In the data rows, 500 means zero.
Every row has a hidden score from 0 to 20. What is each row's score? 10 is about the middle. The score is a weighted sum of the row's numbers plus the product of two more (or one squared), each taken from its middle value.
424 448 455 604 415 502 369 632 565 615 520 647 458 283 638 461 -> 9
444 487 506 633 436 502 380 573 512 635 520 597 468 335 626 378 -> 10
525 496 607 559 581 508 538 432 440 506 528 550 455 545 495 444 -> 8
474 494 504 550 525 533 462 547 685 516 516 516 424 483 442 448 -> 6
433 490 550 484 570 483 480 536 468 356 424 417 524 539 378 572 -> 9
554 576 449 491 535 389 548 373 575 414 477 512 456 553 454 521 -> 13
485 564 564 499 524 477 525 391 476 414 549 493 451 554 446 575 -> 13
314 371 540 581 479 625 327 619 548 553 441 446 485 448 359 500 -> 10
502 458 452 459 510 502 525 495 585 478 486 571 494 539 510 574 -> 10
487 538 432 536 538 396 504 421 590 504 534 574 498 539 489 525 -> 12
522 510 541 529 601 481 538 438 533 447 518 542 417 527 478 524 -> 9
424 453 647 558 522 461 491 451 405 461 547 510 429 535 414 546 -> 7
500 497 633 573 475 591 450 527 427 533 606 458 413 445 569 516 -> 12
564 577 526 541 631 467 555 437 548 414 466 522 380 481 420 364 -> 5
420 397 597 574 532 515 546 575 395 421 464 320 592 550 418 484 -> 4
495 550 340 509 258 400 399 545 595 634 595 588 437 369 497 454 -> 17
278 305 540 632 443 597 379 626 313 603 415 339 508 368 457 404 -> 10
436 475 506 407 566 481 537 508 518 404 433 450 581 543 439 504 -> 11
555 522 360 429 470 597 521 608 606 557 424 625 621 485 617 629 -> 10
531 600 480 469 580 372 520 402 588 403 432 496 444 507 387 478 -> 10
547 574 507 476 575 431 545 421 560 419 456 513 408 509 429 430 -> 8
572 494 469 469 435 554 468 627 572 587 486 617 586 413 674 575 -> 11
569 509 482 470 553 509 575 428 518 464 432 518 469 566 520 540 -> 8
544 483 600 577 496 587 416 453 375 573 541 473 505 505 495 449 -> 14
491 519 605 536 576 466 539 453 469 471 532 529 388 531 469 457 -> 7
559 563 430 356 585 462 558 457 610 412 355 494 529 526 425 469 -> 10
553 492 655 573 542 558 488 475 472 569 554 523 488 536 537 454 -> 13
652 507 533 432 480 580 556 379 485 531 461 482 488 525 481 408 -> 9
555 517 546 606 491 516 485 556 436 573 558 576 473 466 580 452 -> 7
393 562 512 599 453 383 370 532 396 659 675 612 439 433 404 367 -> 13
577 553 534 512 591 457 593 422 497 429 437 471 460 564 460 472 -> 5
477 624 477 556 443 340 476 384 635 492 580 506 316 392 278 331 -> 11
502 618 569 499 719 452 590 437 559 359 458 463 475 449 352 459 -> 13
332 336 554 357 523 480 399 765 437 316 355 448 666 750 569 615 -> 10
493 564 510 449 578 424 473 423 604 409 440 455 436 505 387 501 -> 13
463 457 560 514 562 472 493 531 473 375 456 431 510 545 381 560 -> 6
566 559 492 491 501 422 530 396 524 450 534 501 455 561 509 544 -> 14
540 577 541 573 391 431 477 445 422 550 635 552 413 546 450 475 -> 8
472 530 385 388 569 447 513 484 548 468 491 614 560 576 522 604 -> 16
409 557 433 613 382 351 319 569 514 644 652 661 459 360 559 446 -> 14
404 406 510 541 539 591 496 602 543 527 488 441 497 480 447 448 -> 7
513 530 447 491 572 404 533 421 593 468 497 544 471 542 486 525 -> 12
477 567 526 523 535 439 503 374 517 432 523 527 444 528 440 555 -> 13
570 594 550 487 553 419 564 388 537 411 483 481 397 488 379 486 -> 8
510 460 422 387 545 567 512 514 596 523 410 551 580 512 535 582 -> 14
530 495 428 445 445 437 522 418 583 470 497 501 466 552 457 566 -> 16
472 539 544 518 645 442 544 429 536 405 479 509 493 526 438 494 -> 11
530 568 535 504 630 419 489 453 623 406 499 479 394 500 396 419 -> 10
320 426 596 586 379 562 319 597 393 613 454 541 478 309 585 503 -> 16
524 562 465 516 437 381 506 410 538 502 581 535 370 488 415 444 -> 13
631 576 431 509 242 549 395 652 595 689 515 599 547 341 598 426 -> 6
560 501 497 449 586 462 578 427 514 427 449 506 485 575 506 527 -> 9
608 520 517 488 409 622 460 442 378 636 479 440 597 498 491 389 -> 13
535 452 525 521 545 693 577 507 544 548 560 429 439 468 559 479 -> 9
608 556 284 412 363 531 475 653 546 630 430 654 668 406 609 587 -> 9
552 419 620 465 551 645 519 562 270 370 625 262 475 598 583 703 -> 17
324 457 405 382 540 561 543 502 603 473 470 484 652 499 496 484 -> 17
613 497 391 441 362 553 512 590 523 587 448 598 614 408 637 627 -> 9
540 535 471 453 636 443 540 413 589 434 389 519 500 520 440 483 -> 10
529 539 558 557 539 489 502 466 540 461 540 503 349 497 457 410 -> 6
601 600 460 597 174 331 425 475 416 729 733 546 343 441 413 283 -> 10
562 539 545 546 572 458 540 435 528 453 539 508 346 474 422 376 -> 6
529 497 469 456 573 500 535 541 534 462 468 583 506 599 580 600 -> 10
537 474 483 454 530 579 589 451 515 497 476 481 523 550 540 558 -> 10
595 521 513 511 473 460 544 427 469 489 519 502 364 523 465 416 -> 7
407 414 562 553 534 470 476 513 461 428 490 469 504 539 424 578 -> 7
485 427 277 451 409 625 432 661 682 606 401 597 569 339 668 591 -> 12
561 491 569 491 539 551 593 392 500 494 462 490 505 569 537 492 -> 8
498 510 600 539 553 470 543 438 452 457 557 527 426 545 445 489 -> 7
474 490 550 487 590 519 585 452 476 435 484 494 529 584 558 550 -> 11
505 533 554 505 508 459 532 393 422 473 534 544 436 545 454 526 -> 10
477 568 551 471 633 444 590 454 509 393 476 484 530 544 483 464 -> 12
707 518 524 479 472 589 560 432 438 546 492 483 551 549 522 530 -> 8
407 350 494 510 504 523 498 637 464 436 446 316 594 518 406 476 -> 4
318 397 667 624 473 528 329 544 216 536 555 451 433 476 321 502 -> 13
526 458 476 398 505 543 646 476 550 467 427 464 589 539 555 558 -> 8
535 546 386 422 381 422 507 445 516 517 535 558 466 558 480 558 -> 17
562 449 313 342 414 582 536 523 610 558 373 531 593 492 509 624 -> 11
435 501 637 612 413 526 369 551 516 595 578 529 388 405 524 394 -> 9
720 542 583 527 468 645 469 522 400 628 603 471 473 491 582 472 -> 12
426 490 508 386 554 490 596 531 486 426 451 449 643 617 555 520 -> 13
470 501 314 509 403 416 409 593 554 562 461 669 558 375 682 594 -> 14
449 433 528 382 540 515 572 610 466 394 427 410 606 690 567 560 -> 8
557 503 541 608 559 561 504 506 513 583 527 582 496 504 567 408 -> 9
534 552 509 474 574 405 534 402 566 407 467 496 469 538 436 535 -> 11
541 473 507 521 551 535 547 512 534 514 478 578 528 516 588 570 -> 8
751 534 608 448 461 696 460 528 280 575 679 385 426 473 617 558 -> 19
570 458 498 421 530 576 642 460 503 476 478 471 523 563 576 606 -> 9
512 508 527 586 561 480 474 492 504 527 551 558 444 523 516 447 -> 9
596 520 508 473 544 515 588 411 526 437 452 484 459 554 479 481 -> 7
457 478 522 498 536 538 558 455 406 449 501 455 540 544 555 541 -> 12
478 492 500 432 552 545 603 432 489 454 466 469 565 559 539 561 -> 12
477 531 508 473 600 474 515 450 541 408 465 516 513 545 461 522 -> 12
595 521 500 429 500 550 607 394 522 484 426 480 448 537 493 481 -> 7
558 606 508 444 663 419 539 413 532 402 407 510 457 509 431 441 -> 12
545 584 515 562 580 498 453 539 588 520 484 487 331 404 375 211 -> 4
522 462 487 464 560 540 549 503 621 475 501 531 435 520 513 556 -> 9
501 542 449 478 423 402 467 429 606 514 575 506 415 500 430 514 -> 18
466 476 402 477 586 534 482 560 633 578 507 602 573 471 540 554 -> 16
509 446 610 551 625 472 539 445 424 414 474 514 444 505 384 477 -> 5
446 581 554 589 428 415 377 462 576 562 622 470 290 412 343 306 -> 9
278 358 617 586 561 482 440 554 341 452 504 421 549 520 368 538 -> 12
587 490 612 497 566 616 557 432 386 459 572 440 493 547 579 578 -> 14
621 534 577 565 474 503 450 517 382 643 600 550 482 524 507 386 -> 10
552 486 470 445 551 536 561 444 541 488 448 546 544 575 524 540 -> 10
521 560 549 539 551 440 542 387 544 463 541 531 407 508 433 444 -> 8
